A single turn carries every row of the set below to another of its rows. Some are shown first; where does it send the rows asked next?
Lerut: [ 2.46 -0.89 -1.34  0.07 -0.58  0.12  0.93  0.38  1.94  2.53 -3.78 -0.49
  0.66 -0.76  1.37 -1.89 -0.06 -3.40 -3.75  0.34  0.77 -0.80  1.04  2.22
  1.81  1.05  2.18  1.47  1.00  0.41 -3.20 -0.07  0.50  3.87 -2.69]
feg: [ 0.76 -1.11 -1.01  2.31  0.56  1.42  1.39 -0.01  0.75  4.23 -3.75  1.56
 -2.86 -2.50  1.66 -1.21  2.12 -2.04 -0.87 -0.23 -2.45  0.73 -2.11  4.09
 -0.01 -0.33  1.90  1.35  1.06 -1.36 -1.49  0.69  0.67  2.78 -4.30]
sinob: [ 1.01  1.53 -3.02  0.15  0.70 -0.16 -0.22 -0.36 -0.15  4.91 -1.16  0.10
 -1.31 -1.38  1.14  1.30  1.01 -5.24  0.07 -1.86 -1.28  3.43 -0.40  0.34
 -0.50 -2.69 -0.50  4.45 -3.71  2.31 -3.70  3.33 -0.89  3.52 -4.13]
Fizo: [ 2.15  0.12 -3.23 -0.08 -2.78  0.08  1.23  2.39 -1.25  1.60 -1.80 -2.92
 -0.12 -0.10 -0.72 -0.40  0.82 -2.43  0.07 -0.11 -2.06 -2.03 -1.92 -0.46
  1.04 -2.61 -1.65 -0.12  2.10  1.38 -5.68  0.72 -1.73  0.72 -3.26]
dedob: [ 0.80  1.07 -3.02  1.78 -0.19 -1.88 -0.38 -0.07  0.00 -0.12 -1.63 -1.29
 -4.36 -2.88 -0.39  0.67 -0.67 -1.99  0.28 -3.87 -2.01 -3.97 -0.07 -1.85
  0.58 -2.79  1.61  2.04 -1.33  3.02 -3.14  4.03 -0.22  5.01 -3.13]
Gita: [ 0.58 -0.43 -1.90  1.31  0.28  1.80 -0.52  3.19  1.89  4.17 -0.63 -2.52
 -1.70 -0.01 -0.68 -2.05  2.19 -4.15 -1.28 -4.91 -1.44 -1.82 -0.81  0.39
  0.50  0.80  1.85 -1.52  2.95  0.98 -0.87 -1.52  1.17  3.67 -1.68]
zabul: [ 1.46  1.47 -3.43 -0.99 -1.30 -0.17  1.56  2.02 -1.84  1.45  0.22 -1.48
 -2.15 -0.61 -0.83 -1.30  0.63 -2.20 -0.67 -1.27  0.38 -1.35 -3.75  1.43
  0.56 -4.64 -0.40  0.96  2.83  0.97 -4.16  3.17 -1.36  1.66 -3.98]
Nago: [ 1.39 -3.14 -1.67  0.11  1.96 -0.92  2.16  1.99 -0.34  4.71 -2.33 -3.30
 -2.48 -0.25  0.23 -0.34  3.35 -4.63 -1.10 -2.74 -1.18  0.06 -3.34 -0.76
  0.40 -1.08  1.62  4.73 -3.50  2.25 -0.15  1.56  0.81  1.38 -4.59]
suv: [ 2.06 -1.00 -2.47  0.47  0.11 -0.15  0.52  1.62 -0.51  1.10 -0.31 -1.97
 -1.52 -1.07 -0.56 -2.53  2.06 -2.95 -0.82 -1.59 -1.98 -3.89 -2.79 -0.08
  0.32 -0.86 -0.63 -0.82  2.03  1.91 -6.53  2.39  1.02 -0.64 -2.57]
dodu: [ 0.92  0.74 -2.13  1.01 -0.94  1.06 -0.23  2.96  0.96  2.61 -0.64 -2.32
 -1.13 -0.82 -0.66 -2.03  1.69 -5.84 -1.23 -4.27 -1.85 -2.63 -0.81 -0.04
  2.21  0.64  1.09 -0.28  3.08  1.85  0.32 -1.43  1.15  3.17 -1.71]
lok: [ 0.49  1.23 -2.91  0.09  2.76  0.12 -0.04 -0.53  0.78  4.74 -0.90  0.12
 -2.05 -1.07 -0.05 -0.54  2.08 -5.16 -2.02 -3.66 -0.96  2.42 -0.63  2.18
 -1.57 -2.04  0.60  2.16 -4.67  3.50 -4.52  3.10  0.89  2.17 -3.51]
bokim: [ 0.73  0.24 -3.26  1.39  0.75  0.18  0.65  2.90  0.43  2.60  0.07 -1.83
 -2.79 -0.94 -1.16 -1.40  1.02 -3.38 -1.02 -3.30 -1.61 -1.72 -0.85  0.74
  1.01  0.96  1.82  2.07  5.74  2.81  0.39  1.92  1.37  4.40 -3.68]
movi: [ 1.74  1.32 -2.63  0.56 -0.72 -0.20  0.30 -0.60 -0.30  3.60 -2.03 -0.36
  0.23 -1.46 -0.05 -0.04  1.57 -6.03 -0.17 -2.41 -2.99  2.65  1.19 -0.08
  1.18 -0.70 -0.92  2.60 -5.11  2.90 -3.93  2.30  0.84  1.46 -3.17]
sepu: [ 1.23  0.28 -2.32  0.94  0.25  0.33  0.26 -0.24  1.01  4.83 -2.09 -0.98
 -0.81 -0.85 -0.46 -0.39  2.34 -3.31 -0.59 -3.23 -2.18  4.13  1.49  0.48
 -0.48 -0.17  0.31  1.07 -5.16  2.37 -5.48  2.26  0.73  2.25 -2.88]
dosuf: [ 2.04 -1.66 -4.02 -0.38 -0.23 -1.63  0.62  2.50  0.39  3.16 -1.14 -4.00
  0.40  1.31 -1.90  0.55  2.82 -3.20 -2.02 -3.20  0.42  1.46 -0.89 -0.34
  0.79 -1.39  4.01  4.47 -3.56  1.59 -1.68  2.37 -0.26  4.57 -3.36]
lar: [ 1.78 -1.66 -1.66  2.13 -0.91 -0.29  0.77  0.12 -1.66  3.80 -2.88  0.33
 -2.36 -0.46 -0.54  0.45 -1.11 -2.23  2.42 -3.96 -3.24 -2.40 -0.78 -0.69
  0.24 -4.87 -0.48  0.56 -2.61 -0.11 -1.78  2.36  1.13  3.10 -4.64]
sav: [ 1.28 -0.98 -3.12  2.86 -1.14  1.37 -0.37  3.80  0.67  3.54 -1.67 -1.64
 -1.22  0.28 -0.92 -0.29  1.06 -0.96  0.28 -2.60 -1.05  0.25 -1.04  0.28
  1.16  1.29  0.12  0.56  3.97  1.39  0.15 -0.81  0.55  4.73 -2.82]
tos: [ 1.50  0.16 -2.59  0.78  0.51 -0.02 -0.28  0.38 -0.59  0.51 -2.46 -0.91
 -1.02 -0.58  0.00 -1.16 -2.63 -3.33 -1.08 -4.44 -2.00 -4.80 -0.20 -0.77
  0.93 -3.67  0.27  0.48 -4.03  2.29 -1.88  1.39  1.24  2.89 -2.66]
liku: [ 1.14  0.86 -2.76  0.71  0.97 -0.42  0.21 -0.22  0.81  3.79 -1.73 -0.87
 -2.36 -1.89  1.05  0.64  1.06 -2.37 -0.40 -1.62 -0.47  4.11  0.73 -0.59
 -0.19  0.20 -0.21  4.04 -3.31  3.53 -4.73  3.97 -0.33  3.69 -3.60]
dugak: [ 1.38 -0.19 -3.35 -0.14  1.25  1.35  0.65  2.01 -1.12  1.42  0.42 -1.58
 -2.40 -0.76  1.03 -1.64  0.16  0.33 -0.01 -0.98 -0.47 -1.79 -3.52 -0.16
 -0.48 -1.36 -0.15  0.55  2.53  0.12 -5.10  4.11 -0.08  1.23 -3.46]
kob: [ 1.21 -0.65 -4.26  0.52 -0.04 -1.26  1.37  1.74  0.02  3.94 -2.17 -3.01
 -1.80  0.19 -2.32  3.03  6.20 -4.32 -0.32 -2.97 -1.52 -0.27 -2.35 -0.15
  0.26 -0.31  2.74  2.02 -3.97  2.56 -1.35  1.27  0.51  2.49 -3.96]
gekel: [ 0.99  0.34 -3.45  0.58 -1.58  2.17 -0.32  2.71 -0.63  1.23 -0.59 -2.83
 -0.54 -0.55  0.27 -1.74  0.59  0.06  0.34 -1.75 -3.02 -0.46 -2.50  0.08
 -0.31 -2.44  0.31 -0.84  0.67 -1.25 -5.67  1.28 -1.91  1.48 -2.16]
bokur: [ 1.36 -1.16 -2.13  0.83  0.64 -0.73  0.75  0.80  0.99  2.50 -3.34 -1.89
 -2.42  0.63 -1.58 -0.93 -1.23 -0.88 -2.01 -4.99  0.10 -3.14  0.58  0.18
 -0.65 -3.56  1.13 -1.48 -3.21  3.10 -4.16  0.86  0.86  3.89 -2.91]
funeg: [ 0.69 -0.71 -2.68  1.44  1.20 -1.42 -0.43  0.06  0.57  3.92 -1.79 -0.81
 -4.21 -0.67 -0.76  1.93  0.29 -2.58  0.53 -4.20 -1.57 -4.10 -0.66 -0.58
 -2.09 -4.78  1.74  0.60 -1.05  1.90 -4.48  3.01 -0.47  5.17 -4.17]
vonik: [ 2.36 -2.44 -4.14 -0.12  1.33 -0.62 -0.25  2.23 -0.12  3.01 -0.83 -3.37
  1.26  1.13 -0.04  0.84  1.89 -3.82 -1.01 -2.33 -1.05 -0.21 -1.23 -1.85
  0.71  0.18  3.20  5.14 -3.79  0.88 -1.27  2.92  0.85  3.51 -3.44]
femo: [ 0.79  2.92 -3.80  0.68 -0.91  0.04  0.19 -0.68  1.06  1.50 -2.06  0.76
 -0.99 -2.78  0.10  0.97  3.01 -5.53 -1.92 -0.44 -2.74 -2.07 -0.07  3.52
  0.94 -0.23  4.05  1.10  1.44 -0.08 -2.42  1.58 -0.12  4.24 -3.27]
poba: [ 1.28  0.06 -1.01  1.98 -1.42 -0.29  2.49 -0.16  0.11  2.36 -4.31  1.16
 -2.85 -3.29  0.75 -1.25  2.04 -3.25 -1.45  0.53 -1.76  0.39 -1.49  3.75
  2.16 -0.12  0.97  2.38  1.69  0.77 -0.65  0.73  0.49  2.59 -4.35]
Rubu: [ 0.82 -0.07 -4.56  1.17  0.64 -0.02  0.23  1.67 -0.14  1.89 -1.39 -2.91
 -1.72 -1.12 -0.93  1.91  5.28 -3.04  0.09 -3.31 -2.80 -0.06 -2.50 -1.09
  0.76  1.26  3.37  2.56 -4.87  1.48 -0.58  2.22  0.93  2.34 -2.92]
kevaf: [ 1.68 -1.23 -1.33  2.55 -2.09 -1.47  1.81  0.43 -0.68  1.80 -3.65 -1.06
 -3.94 -1.43 -1.83 -0.71 -0.64  0.86  1.21 -4.14 -1.57 -0.63  0.64 -1.02
  1.36 -2.71  0.26  0.10 -2.10  1.77 -2.70  2.86  0.92  3.89 -3.71]
rano: [ 0.66 -1.80 -1.83  0.49  1.00 -0.71  1.95  2.34 -0.02  2.82 -1.85 -3.84
 -3.34 -1.33 -0.25 -1.80  3.30 -2.76 -1.65 -3.95 -1.06  1.86 -3.15 -0.15
  1.02 -1.00  3.02  4.62 -4.20  1.85  0.21  1.99  0.16  2.27 -3.51]
Sovev: [ 1.22 -0.03 -3.39  2.54 -1.70  1.65 -0.83  3.61 -0.20  3.59 -1.02 -0.93
 -0.34  0.27 -0.78 -0.04  0.71 -3.21  0.68 -2.85 -1.96 -0.24 -1.91  0.92
  1.43 -0.85 -0.08  1.24  3.48  0.51  1.47 -1.18  0.10  4.57 -3.01]
dor: [ 0.91  0.90 -2.67  0.33 -1.20  0.34 -0.01  1.95 -0.62  0.82  0.69 -1.81
 -1.70 -1.41 -1.51 -3.43  2.38 -2.95 -1.28 -3.49 -2.08 -1.89 -3.57  2.04
  0.05 -3.97  1.07 -1.22  0.95  0.18 -5.59  2.03 -0.49  0.56 -2.02]
nas: [ 0.20  0.08 -3.39  1.23  1.35  1.13 -0.08  2.96  0.39  4.30  0.66 -1.23
 -2.46 -0.25 -0.99 -1.13  1.17 -3.96 -0.66 -4.15 -2.12 -1.45 -1.66  1.84
 -0.41 -0.94  2.45  1.53  5.17  1.06  0.43  1.52  0.90  4.65 -3.83]
Bidup: [ 1.08  1.64 -2.93  0.25  2.08 -0.69  0.47 -0.75  0.40  2.38 -1.31 -0.26
 -2.00 -2.26  0.32 -0.87  1.46 -5.00 -2.10 -2.54 -0.97  1.67  0.12  0.58
  0.42  0.31 -0.29  3.28 -4.26  5.18 -4.03  3.77  1.53  1.59 -3.19]
Leguv: [ 1.71  0.04 -1.75  0.09 -0.22  1.48 -0.33  0.46  1.45  2.90 -2.57  0.38
  1.33 -0.74  1.99 -2.20 -0.36 -4.47 -3.24 -0.81 -0.53 -0.48 -0.19  3.41
  1.02 -1.28  3.01  1.61 -0.17 -2.00 -2.13 -0.32 -0.08  4.22 -2.44]
sil: [ 0.98  0.80 -3.43  1.03  0.81  0.42  0.36 -0.57  2.17  2.95 -2.66  0.29
 -1.70 -1.97  0.43  1.24  3.43 -3.36 -1.87 -0.08 -2.09 -2.08  0.51  2.81
 -0.51  1.96  4.07 -0.02  1.97  0.20 -4.28  1.83  0.66  4.19 -3.34]

lar turns into tos
kob turns into Nago
Now find these:
sil turns into feg
sav turns into Gita
movi turns into Bidup
suv turns into dugak

